In the data rows, the value 128 means zero.
Some points, one per row:
[130 114  81 117  82 110  83 138 122 169 179 138 132 163 127 123]
[161 144 103 113 113 113 114 161  88 131 148 106 139 155  94 122]
[ 92 107 151 161 197  95 164 119 146 121 105 122 114  76 124 103]
[135 136  81 103 108 209 100 122 137 138 117 153 142 157 147 161]
[193 171 168 156 173  41 156 136 115  91 130 148 205 127  80  61]
[113 142 122 147 113 114 142 141  94 136 155  94 110 166  98 142]
[170 154  79 111  75 138  80 165  96 144 166 135 165 172 122 133]
[196 152 109 109 105 144  96 148 125 106 105 148 154 160 106 100]
[150  87 103 131  92  31  92 184  77 106 163 106 128  88 113 100]
[106 126 128 140 106 108 116 135  95 144 135 118 122 120 120 127]
[ 69 126 137 183 163  40 150 163  53 139 167  92  98  41 108 103]
[183 177 174 111 149 136 155 116 152 107 128 148 179 186 112 126]
[137 105  82 113 111 146  94 160 117 135 141 117 113 156 123 130]
[119 129 121 111 121 142 125 102 140 117 128 138 138 144 148 143]
[105 135 176 141 156 117 169  98 157 127 112 141 119 105 141 154]
[165 150 170  95 134 107 165 146 139 124 140 172 141 184 116 138]
[ 96 116 117 157 121  92 128 144  73 147 146  97  96  99 115 113]
[122 122 147 168 182  86 163 137 144 112 104 133 139  95 126  89]
[ 88  95 109 159 133 143 109 128 113 139 143 118  96  80 157 131]
[122 137 171 154 140  80 161 122 124 131 130 145 123  97 130 120]
[ 95 128 161 115 161 190 159  63 196 115  70 118  98 118 143 159]
[155 116  91 122 132 160 112 146 138 114  91 114 126 134  92 108]
[114 149 146 109 159 158 163  87 181 123 119 122 137 168 114 135]
[255 161  99  97  82  97  91 167 129  93 160 189 229 198 111 116]
[131 106 162 149 148  52 137 114 143 127 126 144 137 120 122  92]
[115  91  69 138  90 112  67 157  78 137 150 100 117  71 143 124]
[ 95  98  81 149  61 100  82 179  52 153 146  81  52  73 126 137]
[ 86 125 171 150 168  96 169  97 134 116 124 115 118  88 142 129]
Here are 16 more points, each followed by its number:
[ 84 123 209 136 205 143 188  68 197 114 106 138 121 114 136 147] 0
[158 139 150 153 159  91 134 130 125 112 147 140 173 111 118 102] 1
[ 97 115 113 124  88 139 108 130 113 170 148 147 105 148 158 147] 2
[133 127 147 142 154 107 129 120 138 106 111 130 127 111 127 121] 3
[ 99 136 185 164 216 101 182  88 152 118 101 120 151 106 110 101] 4
[156 145 111  94  98 167  97 103 155 123 134 155 153 179 150 163] 5
[ 83  66 104 135  91 106  89 144 105 163 140 128  58  91 163 118] 6
[187 154 112 141 108 144 101 146 116 117  90 132 153 151 104  99] 7
[218 142  92 107 102 117  82 188 117 123 149 172 186 166 108  96] 8
[139 144 138 106 133 200 128  90 176 136 123 159 158 188 157 156] 9
[172 140  91 125  90 115  80 159  98 157 163 147 155 176  98 105] 10
[147 137 125  91 117 158 133 130 163 119 126 141 149 183 120 140] 11
[129 153 144 113 138  93 149 117 122 137 147 105 135 176  97 137] 12
[193 196 142 106 101  99 124  98 151 108 154 134 216 199  97 127] 13
[109 162 175 117 217 136 211  79 173  90  79 110 157 114 118 125] 14
[139 146 107 101 119 163 125 114 141 122 114 123 121 167 119 146] 15
Which of these numbered points is nearest to each point below, ignoring the 3 directions in which the first points spread most? Its number follows each.
[139 127 118 111 151 174 141 132 170 118 101 161 165 140 143 121] > 8
[116 161 168 107 172 198 144  64 192 114  87 145 148 169 129 146] > 4
[117 147 140 155 160 154 138 110 124 132  82 115 117 107 111 102] > 7
[146 102  91 118 110 165  86 143 131 148 128 145 116 157 139 117] > 8
[120 127 152 136 161 136 142 108 169 105 101 116 120 112 131 126] > 3
[141 139 111  92 116 201  98 101 178 109 103 123 131 166 135 159] > 3
[104 119 104 117  72 158 104 132 115 166 134 135  70 122 172 149] > 2
[ 82 104 199 181 185  47 176 118 105 122 140 132 120  47 124  94] > 0
[183 144 140 109 150 153 127 130 160  89  98 148 169 157 104 126] > 3
[120 146 184 149 210 162 167  54 201  97  85 148 177 128 147 109] > 1
[159 114 116 125  99 100 108 172  97 109 125 118 128  94 119 114] > 3
[181 184 147 122 139 121 129  71 190 102  98 146 214 176  98 107] > 13
